Named moves (each a turn or a mirror), then the moves between two rows, first move first; the first pair answered:
U (before |-> after):
[ 1.09  0.30  1.44 -1.64 -0.41 -0.78  2.17 -1.22 -2.51  1.02 -0.25  0.62
 -0.57  0.42  0.79] |-> [ 0.71  0.79  0.67 -1.38 -0.35 -0.22  1.81 -1.10 -1.01  3.08 -0.64  1.01
 -1.04  0.00 -0.43]
[-0.52  1.50 -2.16  0.31 -2.01 -0.98 -0.67  1.02  1.71  4.06  0.16 -1.22
 -0.79  0.36 -0.71] |-> [ 0.48  0.15  0.04 -0.23 -2.30 -2.19  0.31  0.87 -2.31 -1.80  1.23 -2.14
  0.57  1.61  2.62]
[ 0.99  0.17  1.63 -0.08  1.77  0.09 -1.58  0.50 -0.27  1.52  1.78 -1.48
  0.74 -0.55  0.87] |-> [ 1.03  0.19  1.60 -0.12  1.84  0.03 -1.61  0.53 -0.21  1.55  1.81 -1.50
  0.67 -0.62  0.80]
[-1.60  0.15 -1.66  1.12  3.24  0.00  1.27  1.39  0.54 -5.44 -0.78  3.96
 -0.91 -1.53  0.22] |-> [-2.12  0.73 -2.54  1.38  3.41  0.52  0.85  1.47  2.29 -3.01 -1.23  4.34
 -1.55 -2.03 -1.24]
W (before |-> after):
[-0.14  1.19 -0.90 -0.36 -2.59 -0.86 -0.59  1.78  0.97  1.05  1.04 -3.45
  1.27  1.32  1.20] |-> [ 0.89  1.61 -0.22 -0.86 -1.57 -0.31 -0.11 -0.89  0.73  3.78 -1.44 -1.46
 -1.99  0.79 -1.54]
[ 1.62 -2.59 -2.56  1.08  1.01  1.16 -1.45 -0.37  0.76 -0.80  1.63 -0.20
  2.30  1.37 -0.06] |-> [ 2.29 -2.30 -2.07  0.80  1.68  1.50 -1.08 -2.01  0.53  0.95  0.19  1.05
  0.31  0.94 -1.80]
[ 1.22 -0.16 -2.97  0.42 -1.10  0.76  0.71 -1.16 -2.13 -0.87 -3.34  5.67
 -5.02  0.53 -0.37] |-> [-0.43 -0.82 -4.09  1.25 -2.77 -0.31 -0.09  2.86 -1.65 -5.07  0.24  2.60
 -0.08  1.34  3.91]
[-0.07 -2.00  1.79 -0.91  0.37  1.39 -0.50 -3.10 -0.83  1.43 -2.52  1.58
  0.00 -1.19 -2.73] |-> [-1.59 -2.56  0.87 -0.24 -1.08  0.46 -1.23  0.58 -0.41 -2.35  0.74 -1.16
  4.27 -0.49  1.01]
C (before |-> after):
[ 0.43 -2.69  2.86  1.58  0.81  0.00  0.48  1.49 -1.02 -4.17 -0.25  2.19
 -0.03 -1.10 -0.35] |-> [ 1.19 -2.28  3.35  1.10  0.29 -0.32  0.65  0.65 -1.86 -3.58 -1.11  2.41
 -1.32 -0.49 -0.81]
[ 2.56  2.23  0.89 -1.11 -0.82  0.26  0.50 -3.09 -0.98  7.03 -3.27 -0.47
 -4.65  1.18 -3.81] |-> [-1.08  1.48 -3.13  1.11  0.93  2.29 -0.62 -0.20  4.25  7.36 -1.38  1.50
 -2.24 -1.36 -4.26]
[-3.10 -0.37 -1.24  0.09  0.87  0.67 -0.70  2.30  1.76  0.06  2.35 -0.36
  1.00 -0.86  0.15] |-> [-1.84 -0.69  0.91 -0.72  0.60 -0.31 -0.31  1.78 -0.56 -1.53  2.70 -2.13
  1.69 -0.05  1.47]
[-0.68 -0.40  1.02  1.80  1.53 -1.13 -0.17 -0.33 -0.97 -4.97  0.83 -0.75
 -0.68  0.73  0.94] |-> [ 0.42  0.31  1.57  1.24  0.76 -1.46  0.16 -1.54 -1.99 -3.90 -0.40 -0.39
 -2.52  1.40  0.02]

Each pair is two moves apart.
[-3.61 -0.54  3.19 -0.58 -0.38  0.39 -0.64  0.01 -2.20 -3.31  0.50 -1.36
  2.05 -2.37  1.64] |-> [-4.65  0.08  2.12 -0.08  0.21  1.15 -1.46  0.59  0.93  0.80  0.58 -2.01
  2.44 -3.47 -0.11]
U C
[ 1.22  2.54 -1.99  0.07 -2.35 -0.54 -0.25  0.55  0.95  2.27 -1.90  0.87
 -2.28  2.46 -2.14] |-> [-1.35  0.64 -2.81  1.43 -0.60  0.03 -1.01  3.29  2.95 -0.73  1.52 -0.51
  2.78  0.86  0.38]
C C
[-1.30  0.39 -3.29  0.39 -1.37  0.44 -1.13  2.18  1.35 -1.00  0.52  0.85
  0.59 -0.11  1.18] |-> [ 0.70  0.53 -0.80 -0.81  0.00  0.61 -0.18 -1.50 -0.54  1.33 -2.07  2.16
 -2.83 -0.41 -1.38]
C W
[ 0.58 -0.17 -3.85 -0.68 -2.97 -0.34 -0.15 -2.84 -0.68  0.96 -1.00  1.99
 -0.94  0.54 -1.50] |-> [ 0.81 -0.81 -3.04 -0.82 -3.28 -1.03  0.19 -2.33 -2.38 -2.15 -0.06  1.19
  0.33  1.16  0.50]
U W
[-1.48  0.07 -1.29  2.61  1.43  0.13  0.31  0.72  2.54 -0.01 -0.20  1.27
  1.78 -0.97  0.76] |-> [ 0.74 -0.07  2.18  1.16  0.56 -1.48  1.04 -0.68 -1.46 -1.68 -0.45 -1.26
  1.75  0.64  2.25]
C C
[ 0.54  0.12 -0.63 -0.71  1.81  1.58 -1.45 -0.05  1.60  1.81 -0.94  1.93
 -2.41 -0.12 -4.15] |-> [-1.09 -0.44 -1.82  0.09  0.35  0.72 -2.17  3.71  2.15 -1.66  2.27 -0.89
  1.92  0.61 -0.50]
W U
[-2.00 -1.00  0.37  0.16  3.95  1.38  0.57 -1.68  1.34 -1.46  0.25  1.77
 -0.35 -3.36 -0.97] |-> [-0.58 -1.29  2.79 -0.83  3.42  0.32  1.07 -2.39 -1.22 -2.85  0.38 -0.10
 -0.06 -2.39  0.30]
C C
[-1.39  0.17 -0.93  0.98 -0.94 -0.06 -1.19  0.54  2.67  4.01  0.80 -2.99
  1.99 -1.09 -0.71] |-> [-1.44 -0.35 -0.25  0.94 -0.20 -0.02 -1.09  0.34  2.35  3.39  1.22 -3.44
  2.80 -1.40 -0.34]
W C
[ 2.79  0.57  3.22 -3.86  3.12  0.12 -2.03 -0.42 -1.20  1.29 -1.98 -0.64
  1.02 -1.84  0.46] |-> [ 1.68  0.45  2.36 -3.33  2.31 -0.21 -2.59  1.82 -0.46 -0.13 -0.16 -2.23
  3.40 -1.52  2.35]
U W
[-3.11 -2.34  0.24  2.25  3.04  2.41 -1.81  1.81  2.80  0.14  1.63 -1.22
  3.77 -1.24  1.82] |-> [-0.52 -3.42  3.78  0.88  4.00  1.76  0.03 -1.69 -2.44 -3.34 -0.13  0.25
  1.39 -0.51  2.24]
W U
[-0.54 -1.47  2.17  0.45  4.77  1.23  0.19 -2.66  0.57 -0.15  0.05  0.87
  1.21 -2.27 -0.11] |-> [-0.59 -1.63  2.44  0.39  4.04  0.58  0.15 -1.57 -0.13 -1.79  1.16 -0.61
  2.75 -1.60  1.59]
C W
[ 1.80 -0.13  2.35 -1.58  1.10 -0.24 -0.02 -0.38 -0.84  1.07 -0.40 -1.86
 -0.05 -0.04 -1.01] |-> [ 1.14 -0.26  1.83 -1.19  0.59 -0.54 -0.43  1.02 -0.31  0.10  0.81 -2.90
  1.50  0.12  0.20]
U W
[-0.07 -1.91 -1.71  0.65  1.12  1.18  0.40 -0.19 -0.97 -2.29 -1.52  5.09
 -0.76 -1.37 -0.77] |-> [-0.88 -1.86 -2.38  0.99  1.55  1.62 -0.10  0.43  0.66 -0.98 -0.96  4.72
  0.06 -2.13 -1.21]
C U
[-0.67 -0.57  1.38 -0.47  1.71 -0.37 -1.74 -0.22  0.24  1.79 -0.50 -1.67
  1.89 -1.30  0.23] |-> [-0.29 -0.39  1.89 -0.75  1.63 -0.50 -1.65 -0.65 -0.18  1.95 -0.89 -1.70
  1.30 -1.14 -0.05]
W C
[-0.09 -0.38  2.15  0.99  1.58  1.25  0.87 -2.31  0.14  1.42 -0.31  0.44
 -0.15 -0.50 -0.29] |-> [-1.10 -0.76  1.28  1.55  0.97  1.05  0.37 -0.23  0.99 -0.35  1.44 -0.64
  2.16 -0.40  1.43]
C W
[ 0.57  0.48  2.08 -0.51 -0.76 -0.96  0.18 -0.27 -1.73 -1.34 -0.20 -1.81
  1.45 -0.18  1.31] |-> [ 0.78  1.12  1.74 -0.60 -0.13 -0.28  0.10 -1.73 -0.58  1.98 -1.73 -0.46
 -0.74 -0.85 -1.16]
W U
[-1.09  0.96 -2.66  0.06 -0.22  0.51 -1.44  3.53  2.83  0.71  2.06 -1.12
  1.11 -0.42  1.57] |-> [ 1.67 -0.41  1.19 -1.45  0.53 -0.31  0.41  0.38 -2.92 -4.00  0.80  0.08
 -0.67  0.54  2.97]
W U
[-1.50  1.22  1.50 -0.29 -1.31  0.65 -0.87  1.22 -0.91 -2.72  0.78  0.73
  0.10  0.43  0.49] |-> [-1.60  1.38  0.92 -0.17 -0.32  1.49 -0.78  0.19  0.13 -0.81 -0.32  2.55
 -1.51 -0.41 -1.47]
W C
[-0.11  0.07  1.55 -0.24  0.46 -0.24 -0.58 -0.30  0.41  1.85 -0.44 -2.33
  0.75 -1.15  0.26] |-> [-0.35  0.04  1.26 -0.18  0.03 -0.39 -0.72  0.18  0.39  1.48 -0.08 -2.69
  1.18 -0.91  0.62]
C W
[-1.28  0.01 -0.72  0.50 -0.39 -0.12  0.43  0.85 -1.07 -1.01  2.22 -2.78
  2.48  1.51  2.39] |-> [ 0.79  0.05  1.44 -0.58  0.94  0.18  1.64 -3.03 -3.53  0.07 -0.58 -0.24
 -1.39  1.24  0.00]
W U
